Which row each row swaps with, under one turn or mirror:
K896: [  5.5  25.7   8.6  22.2  -6.1  19.6  -9.1  10.1  18.7   6.7  12.3  21.3
 -27.2 -20.4   4.7  30.0   1.1  -7.4  17.0  24.1  -0.4]
K216: [ 12.0  -3.3  14.7   2.6  28.1   7.8 -15.3  21.7   8.7   2.1  23.2   0.4
   2.4  -2.5  -9.7   1.6  -7.4  -6.6 -28.2  -7.1   5.1]
K444: [-28.9   9.2  12.9   0.6   0.8  18.3 -25.0  43.2  29.3 -15.6  -2.9   2.6
  13.3 -10.5   1.8  14.9   7.0 -11.2 -12.7 -28.8 -17.5]
K592: [  2.4  17.0  -0.3  12.1 -17.2  15.1  -8.4  10.3  13.2   6.1  23.4  15.0
 -27.1 -26.5   2.2  30.6  12.6   4.1  26.7  15.7  -1.1]
K660: [-10.0  -7.6  -6.7   4.5 -11.7  10.3   3.1 -10.7  32.7  -9.3 -19.4 -10.3
   1.9 -29.7  -3.0  -6.5  20.0  -3.7  23.8 -17.5   3.6]
K152: [  1.1  -3.3  -3.4 -12.1 -18.3   5.3  -6.4  20.4  14.3   7.2  19.0  13.2
 -33.9 -24.7 -27.3  35.9  22.8  -8.9  -1.8  23.1 -11.0]
K931: [-13.7   2.8  16.0   2.0  -4.9   4.8 -20.9  43.4  23.7 -17.5  -9.1  -6.8
  12.5 -18.6  -7.1  28.2  16.6 -14.1 -22.7 -20.6 -24.5]
K148: [  4.8   7.8   4.5   8.6 -16.3   9.8 -33.3 -12.1  22.8 -20.3 -24.8   2.4
  -4.5 -10.0 -14.4   5.4   4.1 -16.5  19.9 -26.0  -4.1]
K819: [ 15.7  18.9   5.3 -25.9  -3.8  10.0  -0.8   0.8  31.3  21.8  12.9  -5.2
   6.2  -2.2  -5.9  -4.6   3.8 -16.8 -20.0 -21.2  16.1]
K63: [  2.0  -7.2  21.6   9.9  25.7  -2.4 -11.6   5.2  12.2  -0.2  27.4 -13.5
   1.5  -3.5  -9.7  -7.7  -5.3 -11.7 -15.4  -8.6   7.3]
K678: [-13.5  27.8  22.7 -16.7  -8.7   4.7  26.1  16.7  24.4  14.7   0.0  20.1
  -2.0 -31.5  -8.3  14.1  -4.9 -20.5 -22.6 -11.0   9.2]
K687: [ -9.1  15.2   4.7   9.4 -20.3  13.6 -42.7 -11.3  11.6 -13.0 -16.1   5.5
   5.7 -20.9  -5.2   8.5   1.5 -24.9  26.7 -10.0   5.0]
K158: [-28.6   9.3  25.0  14.1 -13.2   5.0 -19.2  44.0  23.9  -5.9   0.5  -2.9
  25.0 -22.9 -13.2  19.6  15.2 -23.6 -18.6  -8.9 -11.9]
K363: [-11.9   3.8   1.3  -4.8 -19.0   2.8  -6.3  37.0  18.2  -9.6  -5.4 -29.6
  -0.5 -33.5  -2.7   8.2  14.8  -4.0  -7.6   7.9 -35.2]
K410: [-10.9   0.0  19.5   0.2   3.8   2.1 -24.5  44.4  33.8 -21.4   4.2   6.8
   0.8 -12.9   3.5  29.3  21.2 -27.7 -24.7 -19.5   2.0]
K231: [ 15.8  13.3  14.6  -0.1 -12.6   7.0 -30.5  -3.0   9.6 -14.3 -18.6  15.9
  -4.6   4.2 -20.0  -0.3 -12.9 -17.3  13.6  -9.0  -3.2]
K225: [  3.6  18.1  29.0 -10.5   4.7  -8.3  -1.6  -4.9  32.6  25.2   0.3  12.8
   9.1 -14.3  -5.7  -0.2   6.2 -29.2 -25.5 -15.1  18.4]
K126: [ 10.8  17.6  -7.6  12.4 -29.1  12.0  -1.6   2.1  19.2  16.3  18.6  -2.7
 -35.9 -22.2  -8.8  29.1   7.2  -6.5  16.9   5.1 -11.2]
K382: [-23.2   3.4   6.5   6.0 -36.6 -14.0 -10.6  40.3   7.7  -6.1   3.8 -19.3
  -8.2 -31.6  -6.9  -0.2   6.4   5.1  -1.5   9.7  -5.9]
K207: [-19.3  20.9  31.5 -11.8  -9.6  -4.0  26.0  11.4  39.4  13.6  16.0   8.3
   3.4 -37.5  -3.0   7.4   9.4 -19.6 -18.2  -1.9   3.1]
K313: [ -2.4  24.0  16.0 -19.2  -8.0  -5.6  20.0 -15.3  39.0   7.0  15.3  -9.8
  -6.8 -18.6  -1.3  17.4  -4.6 -16.9  -9.9 -15.0  16.5]
K282: [ -2.0  16.8  -9.7  15.5 -16.3  11.2  -9.6   3.1  18.7  -3.1  14.7  14.7
 -45.4 -21.1  -0.9  31.6   2.5 -23.3   3.6  22.0   0.9]
K308: [-12.1  32.6  24.2 -31.5 -18.7   7.5  19.0   7.7  31.9   3.6   9.2  20.2
   7.7 -36.8  -3.6  11.4  -0.4 -30.1  -9.4  -1.2   3.7]
K73: [  5.2   7.5 -10.5  23.6 -15.7  15.5 -12.3   7.3  18.4  20.8  26.7   9.6
 -28.1 -28.0   3.3  21.4   5.3 -18.1  12.2  18.9 -10.8]
K783: [-18.4  -7.4  20.2 -13.6  -5.3  -7.9 -13.0  36.6  15.5 -18.7  21.6 -19.6
  -6.6 -21.8 -20.2   0.4  -2.5   6.7  -8.5   7.7 -15.6]
K530: [  4.1  -2.4   2.1 -17.1   0.6 -19.3 -42.4   3.9  24.1  -6.4   5.8  20.0
 -32.2 -15.9  -7.1 -11.7   8.2 -31.2 -13.4  -4.7   5.0]
K445: [  7.6  13.2  -8.1   7.1 -18.4   7.7 -10.1  -5.9  10.3   7.4  19.9  14.3
 -28.1 -33.4  -1.6  27.5   9.2 -12.6  20.4  30.6  -5.2]
K590: [-17.9  36.1  22.3 -19.5 -15.5  -6.3  26.8  11.3  38.7  -3.6  16.7  13.0
   3.5 -31.4  -7.8   3.9  13.7 -28.7 -10.5  -5.4  -4.2]
K389: [  5.5  -1.8 -13.4 -11.9 -16.3  13.3 -28.2  18.5  25.2  12.6  24.9   8.4
 -32.3  -0.4 -11.8  14.4  29.0 -20.6 -14.6  10.8  -8.1]
K659: [  0.0  14.3   2.1  26.0 -24.1  13.6  -7.6  12.9  29.5   7.3  23.9  15.3
 -24.9 -21.3  -2.2  34.7   9.3  -9.9  15.5  26.4   5.1]
K416: [ -7.8  -1.9 -10.2  -8.7  -9.8   9.5  -7.3 -16.3  33.1 -14.3  -3.0 -17.1
   6.4 -27.5 -11.2  -8.0  14.9  -3.5  29.7  -1.4   9.3]
K62: [-25.6  -2.0  17.9  10.2 -11.7   0.2 -31.0  38.5  29.7 -11.4   1.8   1.3
  16.9 -20.8  -3.8  27.7  19.4 -22.1 -21.0 -15.2 -21.4]
K447: [-17.7   0.0   4.8  -2.2  10.9  -3.8 -12.4  -7.7  22.2 -19.1 -10.8 -18.7
  -5.0 -28.6 -14.5   3.1  18.7 -18.7  28.9   2.4  23.0]
K972: [ -9.8  23.1  18.6 -18.7 -13.4   3.3  17.6   9.9  34.9  23.3  10.4  15.8
   5.7 -46.2  -2.5  -3.8   2.8 -35.0 -13.7 -12.8  -3.0]
K454: [  1.9  14.2   0.6   7.7  -5.3  23.3 -42.6 -11.1  30.5 -13.3  -9.7   7.0
   0.6  -6.8 -11.4  -4.2  -9.2 -25.1  18.0 -11.0  -0.8]
K752: [ -5.2  -0.5  23.9   5.9  23.3   1.1 -14.2   9.2  21.1   9.6  25.4  -7.9
   0.1   7.5  -8.4  -3.3 -11.1 -16.4 -19.7 -12.2   2.0]
K897: [  7.3  -2.2  -4.8 -22.6  10.2 -15.9 -43.7  19.5   9.9   2.4   6.0  19.1
 -21.7 -24.4 -13.4  -0.3  17.5 -35.0  -1.6   0.6   5.4]
K173: [  6.8  15.6   9.8  10.9 -13.1  12.1 -40.3 -12.9  13.9 -11.9 -18.5   3.7
  12.2 -21.1 -18.9   5.0  -0.9 -19.9  20.0 -18.1  -1.3]
K223: [  5.3  -0.6   3.0   0.8  -2.4  13.6 -36.7   5.4   8.1  11.7  20.1  13.5
 -27.7 -11.9  -1.2  27.9  16.0 -24.8 -14.4  25.8 -15.6]
K938: [-22.6  -1.5   6.0 -12.1 -18.1  -4.5 -10.4  41.1  29.4  -5.7  10.0 -27.9
   6.7 -28.5  -9.5   9.7  18.3   5.2  -2.4  12.3 -20.6]
K585: [-19.2  32.3  26.1 -17.5  -7.8  -2.3  17.5  12.3  39.8   1.6   2.1  33.3
  -0.1 -31.8   0.5   8.6   7.3 -34.7 -12.2   2.7  -0.2]
K465: [ -9.4  18.1   6.1 -24.2 -18.9   3.9  30.2  11.3  32.5   9.4  16.6  10.7
  -1.7 -34.8  -6.2  18.4  17.8 -28.3 -14.7 -22.5  -6.1]
K587: [-34.5  -5.2  18.5 -13.3  -1.4 -13.9  -9.9  34.9   7.9  -6.4   1.6 -21.1
   4.4 -16.5 -13.8  13.4   4.9  -5.2   2.7  15.2 -14.8]
K935: [  4.9  22.1  -6.9  13.2  -9.9   8.3 -39.2   8.9  24.5 -20.1 -23.1   7.6
   0.6  -9.5 -21.0  -2.0   3.2 -19.3  21.5 -12.2  -5.4]
K890: [-22.3   0.9  -6.1  -0.5 -10.6  14.3   5.6  -7.8  13.7 -30.1   4.4 -11.6
   5.9 -38.8  -6.6  -9.6  12.1 -18.2  11.7  -8.3  17.1]
K120: [  2.2  33.2   7.8 -18.1   2.2  -0.2   0.0   2.2  25.3  29.5   9.0  16.6
  -3.9 -14.6  10.9  -8.7   9.4  -9.4 -18.7 -17.3  18.8]
K299: [ -1.3  15.6 -11.4   2.6  -2.7  16.1 -17.6  11.2  17.7  10.0  32.0  16.7
 -30.7  -5.7 -11.1   3.3  24.4 -21.0 -19.6  22.7 -14.8]
K865: [-15.8   4.4   9.6  -0.9  -1.4   3.3 -31.3  55.8  33.2  -2.5  -5.8   8.5
  16.3 -17.9  -6.8  17.6  11.8 -18.2 -20.0 -13.2  -9.7]
K698: [  2.1 -11.3   3.3 -25.6   3.3 -24.8 -39.3  16.0   6.8  -2.0   7.7  15.7
 -22.7 -27.1  -7.1  -8.4  16.1 -27.9  -5.2   0.3   0.2]
K776: [ -3.5  -7.9  -9.3 -10.7   2.4 -13.6 -14.3  -2.1  23.4 -28.4   6.2  -3.8
  -2.0 -29.8 -10.9  -5.6  11.3  -7.7  19.5  -8.4  25.7]

K382 is swapped with K890
K216 is swapped with K530
K444 is swapped with K935
K896 is swapped with K585
K120 is swapped with K299
K282 is swapped with K678
K173 is swapped with K62
K938 is swapped with K416
K752 is swapped with K897
K152 is swapped with K313
K363 is swapped with K660

